In the data rows, the value 500 means zero.
Every row has a hidden score from 0 to 20. What is each row's score? 10 is about the middle. The score is a weighted sum of the row's numbers plus the product of two more (or one squared), each taken from its middle value.
"507 608 369 450 484 353 500 527 295 539 471 499 572 424 347 401 512 262 559 400 499 380 497 530": 10
"278 504 483 455 407 535 539 428 390 553 507 438 534 593 395 592 509 535 463 575 540 501 526 402": 12
"447 462 390 429 542 465 498 484 490 601 524 475 623 450 520 465 529 292 559 386 489 491 462 485": 12
"476 629 425 428 485 499 553 627 397 393 435 514 588 480 276 347 404 412 553 388 536 433 581 550": 7
"546 541 544 491 402 551 598 479 462 460 538 532 497 649 368 482 459 612 568 464 521 375 589 596": 7
"587 533 530 606 437 612 606 337 433 584 566 563 460 621 313 668 539 521 495 586 411 404 567 451": 10
"542 442 475 510 497 399 569 415 474 573 492 480 536 515 510 487 501 422 559 428 459 529 521 527": 11
"402 593 434 465 492 535 640 407 396 566 531 453 564 576 299 577 490 379 493 554 558 538 598 437": 9
"587 543 390 596 611 518 460 537 465 418 495 410 451 437 511 536 388 455 478 465 499 514 543 464": 10
"546 466 400 630 527 360 541 341 415 546 536 505 462 580 417 556 558 545 479 473 411 478 437 416": 13
"568 568 349 423 484 586 554 520 663 420 425 489 519 522 501 492 517 478 624 439 474 511 622 495": 7
"471 464 600 431 536 426 476 541 488 565 574 425 633 552 596 388 466 529 518 380 616 566 419 605": 8
"513 557 453 460 485 339 418 564 543 479 518 526 519 307 598 445 501 353 601 474 645 570 458 633": 10
"531 534 539 542 479 546 571 391 411 565 499 462 325 542 448 644 469 455 447 656 388 487 578 414": 12
"463 405 548 574 616 420 577 429 488 585 490 533 664 492 432 515 507 434 515 463 560 591 436 435": 1
"598 273 341 623 523 456 370 420 517 677 623 589 619 529 551 511 732 561 316 526 447 474 339 442": 8
"524 556 255 480 681 389 412 574 402 610 427 532 638 545 504 388 609 350 412 386 381 369 444 584": 15
"408 510 580 559 511 516 592 571 562 387 391 475 551 440 488 526 410 587 522 495 598 654 586 517": 8
"533 427 649 372 400 438 544 509 542 483 450 592 452 468 546 380 475 459 554 487 325 500 456 534": 10
"441 569 499 578 491 440 450 546 553 351 518 416 343 373 581 594 359 646 528 519 677 760 542 545": 13
"434 582 366 415 603 476 519 424 459 551 490 452 596 489 408 446 517 255 601 499 525 483 403 388": 11
"606 516 527 486 497 475 454 480 418 575 490 441 405 493 584 551 546 420 449 538 431 550 480 514": 9
"500 546 349 465 672 555 509 545 602 406 513 417 503 402 556 498 389 414 544 380 502 573 587 417": 9
"557 495 581 626 519 617 601 425 535 483 518 404 582 479 450 439 333 527 580 443 613 455 539 536": 11
"653 259 558 384 336 427 405 420 507 667 643 409 535 539 650 530 536 536 462 332 379 515 446 495": 7
"472 430 438 369 541 518 461 464 578 675 558 537 643 539 538 540 622 420 431 394 425 586 393 442": 7
"589 252 300 620 463 312 487 346 422 693 698 568 528 609 541 495 701 574 371 449 534 423 493 550": 9
"522 474 573 580 524 553 515 507 525 525 470 592 586 420 427 533 481 427 521 511 516 481 482 440": 7
"497 676 224 461 347 592 621 516 592 492 354 582 535 534 297 636 646 439 491 521 416 487 714 357": 4
"494 484 426 417 545 599 522 467 729 505 605 630 507 477 538 541 659 562 604 525 557 506 476 496": 6
"470 586 505 562 667 470 565 622 307 407 373 655 405 414 174 441 408 470 482 650 470 438 581 481": 13
"442 583 454 517 441 540 364 656 373 307 362 483 359 656 421 487 478 664 309 549 364 361 522 334": 12
"544 540 621 559 553 565 555 505 669 383 463 627 440 422 502 535 542 587 657 635 580 526 429 564": 6
"518 513 511 528 492 580 581 454 569 519 557 437 589 513 492 499 467 520 606 442 585 452 548 543": 10
"542 646 565 310 514 552 420 603 563 485 468 547 484 535 506 522 563 576 590 486 526 577 346 605": 5
"465 529 412 408 483 456 498 519 568 491 525 505 559 293 557 593 524 406 567 386 535 664 516 524": 4
"560 599 507 434 564 551 500 436 350 556 510 390 434 681 459 550 521 542 560 548 480 548 382 542": 10
"441 347 572 492 505 564 478 541 546 519 626 363 518 459 708 446 449 546 380 490 612 552 566 504": 15
"429 328 575 582 434 322 430 560 388 370 550 451 356 573 554 402 346 614 312 429 494 604 512 479": 10
"588 519 573 505 619 614 572 434 557 490 547 415 416 494 544 524 358 532 571 450 472 530 540 483": 10
"468 553 382 494 392 526 676 439 555 511 400 572 566 505 314 666 535 464 490 459 401 578 691 433": 7
"184 598 364 421 732 606 506 511 394 504 453 470 581 605 516 358 539 377 468 577 586 455 525 490": 16
"619 549 495 603 382 416 486 481 527 391 351 413 318 419 492 622 378 499 573 532 490 574 627 482": 15
"395 501 640 501 410 332 518 493 514 464 386 662 177 516 461 464 562 581 532 782 442 521 363 414": 13
"477 489 550 463 445 575 569 447 646 415 501 530 497 462 488 516 447 560 649 508 540 483 542 459": 8
"592 460 557 575 610 529 623 331 448 521 592 531 467 634 475 498 488 583 565 497 484 438 509 565": 9
"349 485 569 437 475 532 553 463 453 546 452 389 627 600 469 372 440 430 522 500 566 473 499 394": 16
"519 564 506 567 454 437 542 611 450 446 433 647 487 569 289 532 522 602 495 544 560 420 571 658": 12
"464 497 562 488 440 564 550 506 643 498 598 470 649 527 520 462 430 552 637 358 677 453 528 587": 11
"552 449 545 461 477 448 429 533 467 532 594 562 496 601 532 509 513 603 509 416 501 496 419 639": 8
"470 567 511 349 554 643 450 584 612 520 452 419 580 486 574 465 512 430 560 446 518 494 481 408": 12
"588 519 385 350 504 488 454 471 593 616 475 519 515 483 565 588 666 502 505 449 342 663 434 442": 5
"528 601 391 534 568 471 499 522 595 363 469 476 469 353 491 548 445 502 618 487 590 642 530 542": 11
"520 476 528 576 539 590 570 494 542 515 509 533 568 453 505 571 507 501 497 474 535 554 556 545": 8
"521 626 434 373 435 434 501 473 463 541 390 545 457 439 445 486 584 212 615 576 491 467 497 538": 7
"592 412 532 705 472 461 477 418 575 567 485 657 472 430 519 613 659 551 505 653 551 519 359 505": 7
"503 481 523 598 564 616 437 458 490 533 562 500 542 557 545 580 570 552 430 578 542 477 429 470": 6
"451 577 495 388 315 523 514 502 602 329 441 538 354 402 436 600 421 504 654 557 525 580 587 553": 7
"458 519 586 486 321 622 461 579 521 483 458 512 527 550 496 583 502 528 389 504 345 351 549 394": 12
"583 504 365 584 488 385 560 382 321 657 482 543 547 609 323 536 639 438 491 516 422 418 483 515": 12
"457 636 458 463 380 671 483 494 711 478 552 494 545 468 519 564 616 498 652 582 611 329 531 438": 7
"471 559 386 500 462 485 499 504 504 437 512 583 325 528 458 603 531 529 546 590 472 523 565 545": 15
"546 414 466 604 507 489 547 458 505 559 550 483 607 609 542 476 510 596 467 397 623 489 557 639": 10
"332 544 489 469 479 649 571 503 468 460 588 444 473 654 476 570 486 646 527 524 581 457 606 564": 12
"541 396 463 387 349 491 351 593 607 563 488 689 330 554 563 546 659 580 404 635 418 376 555 586": 12
"587 610 450 351 632 486 542 537 577 506 429 478 347 493 586 516 528 363 531 554 478 609 605 587": 7
"455 448 497 672 507 453 464 505 497 420 529 335 396 490 612 570 404 678 383 557 673 652 576 473": 8
"513 464 358 627 524 362 595 465 404 520 463 508 533 540 405 498 520 451 455 483 512 515 604 552": 11
"429 508 408 408 424 376 486 425 393 663 572 537 506 521 475 583 637 244 535 548 497 479 415 566": 11
"544 415 505 495 552 536 575 441 608 591 609 548 621 518 526 486 504 463 538 332 498 436 527 527": 10
"243 516 561 513 548 280 491 576 448 343 228 699 259 382 398 452 573 445 386 749 447 626 408 274": 7
"500 559 503 469 556 541 485 475 573 496 420 642 570 498 430 353 593 293 606 557 461 411 318 341": 15
"397 517 367 568 468 281 406 556 291 470 535 384 444 536 517 604 516 591 355 491 616 609 458 597": 12
"423 571 420 513 619 572 526 500 457 509 537 464 610 570 425 457 473 402 552 449 562 427 513 479": 13
"600 450 631 476 623 565 639 338 643 569 583 640 547 599 408 451 508 524 621 511 477 489 451 508": 9
"489 558 505 547 484 505 611 455 542 511 588 488 604 441 460 453 411 438 602 394 653 445 555 614": 9
"508 416 567 581 400 495 542 556 503 440 400 583 423 528 482 578 484 581 357 566 375 516 587 521": 10
"414 507 440 490 387 602 622 504 602 525 442 619 555 571 390 610 588 498 483 492 394 432 652 440": 11
"480 470 686 401 372 474 579 507 548 453 355 527 324 486 481 435 348 554 517 641 289 512 511 420": 14
"379 373 351 587 470 384 454 383 474 676 604 664 523 478 464 629 757 401 437 658 444 485 341 420": 11
"434 673 467 388 379 647 439 429 503 493 577 451 429 589 424 621 563 578 630 648 572 340 487 441": 13
"490 514 477 484 589 468 480 471 617 503 551 560 548 532 554 531 621 660 578 495 616 645 350 553": 4
"509 410 454 448 396 475 417 461 412 615 589 371 535 472 565 568 536 433 415 460 384 501 455 368": 8
"508 361 429 535 382 422 217 538 510 493 540 432 533 446 637 482 563 559 381 541 509 433 403 319": 6
"512 642 504 391 472 642 458 466 477 556 536 407 507 573 509 585 538 405 582 549 531 522 441 503": 10
"555 469 439 541 476 410 500 493 574 460 517 416 571 350 557 480 412 440 606 357 597 595 554 528": 9
"543 606 414 402 548 537 413 579 341 547 546 550 434 648 460 533 588 594 395 467 393 432 418 621": 10
"560 364 375 476 393 417 383 519 521 567 386 381 596 509 629 385 564 486 305 450 362 474 524 274": 11
"671 753 386 470 633 507 445 491 222 500 500 238 376 524 527 459 455 376 597 547 540 356 418 563": 11
"506 512 637 447 643 458 554 572 528 450 253 645 484 359 497 356 499 369 499 583 295 585 435 389": 11
"631 473 544 572 433 390 561 413 445 519 561 387 405 498 550 566 403 481 556 471 554 518 555 610": 10
"387 538 382 463 438 538 483 501 530 448 497 515 560 459 466 568 504 490 541 419 480 496 519 376": 12
"630 502 593 609 589 584 616 300 416 585 578 622 322 715 376 597 560 599 530 684 408 357 513 544": 12
"594 482 618 468 568 550 634 505 689 474 486 698 528 537 443 467 564 464 622 531 505 478 510 604": 9
"383 541 584 397 523 546 473 537 469 474 506 418 533 460 556 410 405 466 509 476 572 546 466 498": 10
"450 561 484 466 407 429 595 472 458 538 484 496 596 541 376 491 506 433 582 457 581 482 550 594": 9
"243 617 408 441 613 659 427 482 472 493 603 501 493 611 511 613 615 533 508 630 563 488 432 413": 12
"355 460 456 390 477 580 507 512 629 594 520 655 519 434 540 589 650 339 462 525 378 513 514 452": 13
"359 421 517 566 567 389 568 497 516 446 481 537 584 547 549 412 503 516 490 458 644 643 569 607": 8
"552 401 484 375 389 522 361 418 561 614 602 474 487 509 609 510 588 485 471 544 377 382 433 335": 10
"553 526 393 577 424 439 637 352 555 612 387 659 483 533 290 614 656 379 576 683 402 419 556 379": 12
"460 413 477 619 418 510 582 489 515 478 519 277 502 396 550 604 324 549 423 476 641 649 681 493": 9
"395 406 320 594 506 416 297 572 406 553 472 578 601 451 494 538 665 489 298 544 451 431 322 420": 6
"480 537 443 352 573 432 463 571 454 581 469 448 602 487 538 387 525 327 485 388 523 533 467 593": 11
"484 425 589 574 500 435 521 467 571 434 470 583 451 330 504 536 464 546 528 509 474 575 390 319": 6
"663 613 384 446 488 477 396 476 492 493 456 410 442 375 591 474 518 244 595 478 444 438 480 464": 7
"345 604 596 372 648 539 440 625 495 399 388 503 450 439 583 336 511 496 490 619 538 605 429 469": 10
"568 483 583 597 595 629 544 518 597 491 466 452 587 438 547 478 400 473 508 441 555 497 534 426": 10
"461 489 470 519 594 435 529 451 486 575 557 424 671 551 519 439 481 426 585 391 626 545 427 552": 9
"522 305 444 458 418 405 321 527 450 599 610 379 598 496 641 451 559 501 365 397 441 476 421 420": 7
"444 616 398 537 469 650 420 541 288 513 482 333 389 653 490 646 565 654 299 638 441 309 490 404": 12
"622 463 543 549 497 349 490 467 533 429 430 567 457 397 567 365 499 439 590 472 472 599 459 526": 6
"552 338 415 525 540 481 513 423 542 641 540 561 553 552 527 556 611 554 464 486 386 572 469 456": 9
"404 464 616 534 471 458 527 644 514 393 427 606 604 487 440 293 411 537 542 479 616 537 504 624": 14
"513 390 517 449 568 624 552 509 580 572 619 499 579 614 580 457 517 579 422 379 522 448 569 557": 16
"390 616 602 341 533 659 376 667 569 430 482 452 567 462 524 503 517 510 593 481 558 565 352 471": 7
"412 439 491 574 579 555 425 537 504 378 639 503 405 560 598 551 498 691 414 541 575 558 521 438": 7
"304 569 556 537 624 653 556 503 464 475 534 520 539 649 517 379 510 444 520 591 594 390 560 481": 17
"481 602 447 610 600 665 583 527 606 436 522 482 554 380 467 568 451 389 590 534 631 466 601 523": 11
"554 501 459 610 487 552 595 448 529 511 474 543 574 473 443 560 515 502 472 394 432 418 585 475": 7
"475 515 474 534 541 562 603 428 617 440 585 453 523 560 447 540 366 662 597 413 560 531 593 480": 16
"514 430 441 503 465 571 515 475 533 634 585 511 618 485 540 580 564 432 431 428 461 514 538 521": 11
"524 416 631 489 504 527 594 541 534 500 423 460 550 442 524 453 333 514 375 411 400 536 542 474": 11
"569 486 625 624 667 454 592 388 668 541 310 651 412 413 519 533 588 494 586 764 362 535 348 350": 11
"450 516 459 450 614 542 627 389 531 526 576 502 526 476 432 571 448 427 568 432 484 558 562 438": 8
"544 494 642 441 641 463 590 435 580 481 415 567 527 520 498 334 485 542 593 528 368 579 324 415": 10
"544 585 605 379 579 496 483 546 618 450 490 509 522 377 577 459 490 536 628 474 567 626 344 594": 4
"546 410 593 531 653 447 564 530 552 478 526 458 555 537 609 455 419 651 405 381 589 635 544 626": 3
"430 511 537 452 483 457 500 480 450 540 526 516 601 548 481 393 516 449 596 461 569 485 397 578": 12
"585 637 413 694 464 650 630 492 586 344 364 443 363 453 419 676 420 564 483 590 463 520 768 363": 8
"500 398 575 524 595 365 582 397 433 570 597 422 552 605 557 533 490 622 521 398 607 638 470 613": 4
"617 446 416 457 551 544 420 485 473 724 574 464 650 647 570 475 635 452 420 384 428 405 394 567": 15
"543 375 617 439 468 528 512 565 597 490 536 436 491 373 610 525 360 604 454 397 465 648 518 494": 7
"445 335 454 465 434 474 382 541 488 558 546 524 580 503 583 476 545 482 391 422 427 458 504 471": 10
"621 520 626 502 462 481 555 462 492 504 555 391 507 521 522 416 305 557 597 431 585 511 459 696": 12
"481 602 431 471 547 563 583 448 583 463 393 557 559 482 330 517 510 435 596 550 509 509 509 276": 8
"566 434 523 587 435 429 639 377 530 573 524 453 625 413 487 430 460 361 617 387 591 421 561 558": 6
"633 471 445 360 607 589 418 446 586 595 669 520 512 596 586 571 625 655 491 410 375 619 354 498": 4
"525 539 499 548 595 520 646 546 479 425 365 530 582 409 397 364 372 286 529 477 512 583 643 545": 13
"435 595 495 347 617 509 382 711 442 394 231 416 534 439 530 359 505 446 395 479 399 638 454 427": 10
"528 548 435 532 352 637 562 440 416 563 622 489 471 750 385 611 564 637 494 554 503 323 626 593": 12
"572 434 609 527 364 592 408 544 477 485 583 474 468 507 592 560 438 551 452 514 427 369 510 554": 12
"531 417 602 481 485 460 610 472 572 532 481 529 608 482 505 425 433 477 600 421 522 537 495 586": 11
"510 580 527 649 522 552 561 577 445 327 299 589 346 468 314 552 431 515 404 663 399 422 637 296": 10
"376 526 480 635 519 590 541 486 468 453 506 384 429 508 504 626 409 593 485 636 616 520 606 467": 15
"525 639 523 432 432 533 464 422 502 508 387 506 376 538 414 552 518 474 584 662 446 378 482 292": 13
"536 572 437 626 541 519 474 349 450 564 542 467 466 514 473 682 588 494 529 645 522 501 354 385": 10
"496 384 457 470 469 510 549 520 552 653 488 373 711 515 562 468 503 438 447 356 540 532 546 492": 16
"425 476 532 537 413 418 481 442 345 531 537 423 492 505 505 490 497 480 531 537 544 335 477 465": 15
"426 580 504 388 319 395 456 598 453 421 210 689 184 504 375 543 597 423 405 720 252 374 580 349": 9
"547 518 380 448 501 445 384 479 522 580 474 535 591 479 524 421 639 328 582 522 434 449 319 487": 13
"485 465 464 704 345 373 527 679 445 292 227 591 436 270 311 569 408 450 371 528 412 505 705 462": 10
"598 567 423 491 470 547 386 548 616 462 501 526 444 347 616 560 517 462 576 555 535 497 525 538": 11
"575 513 562 301 532 500 481 493 631 555 543 601 374 487 595 534 612 523 514 508 400 616 420 540": 6
"609 449 571 619 429 411 648 399 578 516 462 696 414 382 435 590 558 390 584 572 390 479 552 551": 7
"484 420 365 439 575 432 350 457 470 622 570 564 486 569 528 535 708 540 306 522 292 568 242 363": 6
"587 478 560 534 615 498 619 405 574 514 513 511 548 452 528 463 460 486 588 443 538 560 527 553": 6
"636 574 564 670 443 485 607 417 445 533 482 534 452 477 485 572 525 385 550 588 589 316 574 657": 7
"591 396 587 482 500 545 422 571 568 524 585 400 557 391 678 457 421 539 459 409 559 550 507 546": 8
"399 574 582 409 378 455 438 685 361 323 272 591 356 521 282 431 464 558 408 616 352 356 559 358": 9
"486 351 547 453 392 563 395 486 504 608 695 492 659 589 568 505 533 566 468 399 539 485 441 488": 7
"564 553 442 563 669 416 426 578 434 366 408 468 497 447 470 442 382 473 525 417 441 585 479 467": 11
"583 499 655 556 482 402 595 425 541 475 337 648 395 495 456 354 525 488 585 654 337 496 392 394": 10
"485 654 584 303 487 621 543 373 484 507 513 469 364 636 401 438 474 551 604 648 513 414 505 374": 5
"656 358 437 608 475 430 539 344 460 662 518 527 462 519 558 577 621 440 435 511 340 476 523 477": 10
"516 535 326 538 403 488 542 567 462 415 455 363 416 572 475 570 422 525 447 480 474 491 703 571": 12
"747 687 408 613 475 632 570 408 209 542 506 368 275 714 437 655 538 574 437 543 346 295 626 610": 5
"460 477 552 456 467 429 417 576 464 383 431 477 504 403 586 254 386 421 544 487 552 580 509 508": 12
"613 588 595 569 524 575 589 483 499 463 492 559 310 440 479 570 406 455 564 602 491 429 568 631": 11
"653 509 543 603 596 553 473 569 581 452 408 613 436 308 579 549 511 460 447 516 397 540 542 531": 6
"506 400 450 456 372 507 533 523 532 527 472 447 573 543 515 557 464 534 446 336 409 488 633 496": 10
"497 463 556 550 634 596 654 434 599 508 608 543 622 650 485 427 465 598 563 331 567 438 591 521": 10
"247 542 402 454 364 596 437 499 466 558 523 508 572 547 477 662 604 519 433 578 547 488 515 453": 12
"481 419 542 388 447 582 465 487 616 539 695 463 616 534 602 466 490 578 592 364 628 502 495 548": 9
"497 490 399 567 585 401 580 460 353 604 426 550 557 507 369 459 571 290 507 577 470 436 522 510": 14
"558 423 594 607 552 543 529 489 598 496 499 593 376 345 581 552 523 555 509 644 497 519 496 443": 9
"519 487 482 390 420 590 349 558 439 622 514 449 531 602 571 483 628 445 285 521 380 360 443 491": 16
"193 536 555 429 437 615 530 565 504 487 487 504 559 565 450 634 512 592 474 560 601 595 569 513": 9
"436 535 283 458 286 560 509 373 524 702 583 483 669 598 387 661 670 466 563 491 528 447 491 415": 13
"513 609 509 483 310 522 544 476 427 473 476 380 362 585 400 644 431 585 555 598 523 477 626 545": 13
"527 448 539 489 569 556 630 508 627 479 538 662 547 589 471 475 547 540 574 376 453 391 554 577": 9
"598 609 632 459 546 505 504 451 448 531 594 475 477 607 534 465 476 498 592 525 554 464 346 681": 10
"735 493 391 569 466 544 477 516 575 467 525 416 443 404 657 585 470 529 388 265 335 469 676 549": 2
"375 406 566 398 398 586 459 486 440 537 685 368 498 615 562 584 461 664 453 488 573 579 497 498": 8
"573 606 430 465 456 561 617 423 592 469 419 624 456 492 304 639 562 502 598 549 350 557 585 393": 6
"530 617 420 584 502 596 559 503 725 360 501 458 486 243 559 566 473 504 650 551 684 576 581 508": 2
"355 596 540 503 600 653 537 596 613 377 502 474 496 493 560 520 486 572 604 580 634 507 549 511": 11
"605 461 462 516 465 367 419 544 505 415 430 345 371 526 600 555 426 586 434 445 436 683 576 448": 6
"373 448 438 587 396 419 707 383 480 591 495 563 641 533 321 596 549 347 518 478 522 509 643 510": 11
"444 297 577 570 618 308 620 329 555 635 575 661 582 545 486 528 605 482 549 479 541 588 376 550": 5
"503 491 566 525 399 515 580 444 490 528 481 388 535 444 498 478 381 411 579 519 542 395 569 491": 13
"508 521 468 582 570 369 403 503 463 420 565 327 520 455 556 560 452 626 538 385 600 674 308 424": 3
"438 460 479 603 389 594 459 540 415 501 524 388 495 507 562 575 516 557 357 570 567 340 589 501": 11
"385 469 538 447 362 377 589 591 452 342 379 552 466 463 402 462 368 408 450 399 462 532 668 588": 4
"509 558 532 491 613 547 651 557 565 435 413 514 568 498 465 495 450 432 565 442 539 571 624 594": 8
"293 543 559 512 460 606 558 395 583 489 624 466 416 459 519 669 437 634 557 602 624 555 538 364": 16
"397 389 469 510 509 511 443 468 415 519 681 534 535 628 537 429 566 641 390 420 541 412 467 495": 9
"501 551 514 548 426 582 505 452 355 595 530 410 551 688 445 535 539 526 464 576 567 371 511 554": 13
"505 411 446 549 433 481 538 435 624 566 606 581 637 470 519 469 575 497 597 390 613 384 497 554": 9
"565 531 528 578 526 484 587 431 458 516 415 326 460 430 515 553 392 438 519 548 544 544 576 417": 9
"613 522 611 616 599 586 581 466 610 504 527 584 485 319 578 504 484 364 588 614 622 396 519 627": 8
"480 574 605 631 432 659 471 516 513 421 451 330 356 488 539 611 352 619 468 721 559 385 556 388": 16
"451 574 398 341 450 489 428 632 523 452 431 578 593 485 382 460 533 387 602 361 434 382 488 542": 11
"436 506 482 548 563 590 559 402 471 531 568 534 542 697 381 552 539 680 510 515 554 518 490 452": 10
"293 434 599 399 285 447 457 635 442 402 476 489 560 556 512 343 410 531 500 417 567 434 552 607": 13
"474 587 490 427 458 380 546 717 509 432 362 598 585 475 363 339 475 408 452 260 554 407 622 727": 1
"486 327 483 619 486 370 390 552 448 449 574 348 535 495 625 492 421 623 321 313 591 594 513 493": 3
"487 375 579 382 499 512 394 536 477 462 683 531 475 589 561 438 480 652 488 404 457 520 365 524": 8
"510 475 547 432 500 438 479 487 451 485 630 514 453 557 535 432 462 566 544 427 516 498 451 586": 10
"483 368 486 471 562 478 500 488 575 542 551 631 487 484 553 523 575 530 430 490 415 550 492 518": 8
"416 518 520 521 667 173 485 549 511 355 402 581 497 370 577 326 504 435 574 501 634 784 351 611": 7
"450 556 488 417 362 544 397 480 520 469 522 554 355 400 531 582 554 431 583 634 474 385 495 423": 12
"441 443 393 419 414 527 474 461 500 595 502 427 589 579 523 521 559 522 466 459 473 469 505 386": 11
"312 641 415 409 639 631 555 503 596 413 556 524 508 445 500 596 544 421 602 524 582 588 535 444": 7
"629 410 643 589 520 430 625 457 493 523 511 535 401 366 562 513 398 481 493 535 470 538 507 653": 9
"506 613 467 372 601 393 569 399 501 513 534 554 536 545 402 389 539 366 692 511 606 513 459 649": 4
"599 366 458 563 457 392 371 482 425 520 515 410 551 568 624 323 531 537 382 422 427 499 421 390": 12
"522 414 546 604 523 490 654 339 446 548 567 456 468 648 406 577 436 622 536 531 513 527 580 498": 12
"581 507 517 526 472 508 374 542 451 360 640 432 430 554 559 470 390 602 530 410 477 447 441 488": 13
"527 307 582 565 455 403 701 372 561 592 539 641 519 570 440 582 523 557 467 493 414 545 568 558": 9
"450 509 533 469 498 527 433 535 441 519 543 421 569 515 526 548 483 537 533 457 535 570 382 497": 5
"499 400 166 433 383 555 379 408 485 711 656 498 523 582 580 559 806 494 239 547 344 357 526 369": 9
"400 477 559 518 730 638 624 380 570 530 565 496 591 660 479 477 463 595 603 492 573 520 551 415": 10
"525 430 620 427 422 422 397 664 440 427 412 430 460 509 582 341 399 555 364 451 364 544 464 525": 13
"504 587 538 463 691 478 557 491 432 493 443 453 571 529 455 416 418 494 581 460 555 590 483 571": 9
"662 509 561 672 457 395 356 497 416 453 519 358 330 316 656 532 402 492 510 560 620 547 431 548": 9
"386 614 536 460 536 461 551 451 341 546 543 442 564 642 392 500 469 498 570 530 647 550 477 582": 12
"425 639 655 402 504 449 527 546 463 465 438 421 379 407 555 398 355 531 557 615 578 604 406 609": 11
"343 635 539 475 491 587 477 463 403 519 581 385 451 559 544 560 499 438 536 635 617 410 496 485": 14
"328 585 593 393 593 470 515 488 421 489 613 507 479 580 492 489 436 501 551 524 602 533 443 622": 14
"602 472 297 516 420 539 423 432 401 692 608 580 475 728 479 567 744 577 367 573 339 344 463 554": 15
"478 402 608 387 545 379 558 486 591 602 559 558 657 430 619 281 520 361 585 427 637 574 450 636": 13
"485 380 516 515 431 315 387 510 402 457 536 305 426 603 600 411 422 610 463 458 558 614 457 445": 9
"355 450 447 425 442 442 452 523 473 501 523 489 536 510 570 431 511 426 475 469 566 530 540 568": 11
"329 651 598 517 555 580 527 499 448 452 425 437 381 423 518 411 366 456 588 743 609 504 506 428": 18
"300 565 553 417 449 549 573 443 519 465 545 556 488 531 389 549 492 508 594 568 589 493 543 494": 10
"521 625 392 356 467 640 405 513 605 499 545 476 530 530 536 532 604 527 610 526 549 430 448 506": 8
"560 455 526 589 432 490 642 436 572 492 445 589 593 542 331 506 493 529 582 474 483 383 575 436": 10
"636 549 521 635 544 454 396 530 459 410 473 373 431 447 637 442 418 564 492 523 618 548 485 562": 9
"569 493 599 482 393 572 544 506 505 558 582 377 546 584 561 527 431 511 543 481 562 409 540 618": 13
"632 509 374 648 617 465 500 356 395 692 466 651 456 619 416 611 747 417 395 635 287 484 346 490": 11
"610 558 467 594 671 472 501 418 374 524 529 525 497 510 510 460 546 407 565 487 476 444 376 565": 10
"480 531 449 544 426 553 390 666 485 387 328 294 373 319 595 426 386 443 333 592 491 422 625 332": 12
"593 559 467 503 459 430 637 392 470 561 452 568 432 457 413 607 555 263 568 532 400 555 587 554": 6
"452 625 571 599 544 498 469 714 308 336 218 612 245 261 315 377 390 401 397 784 463 437 608 433": 13
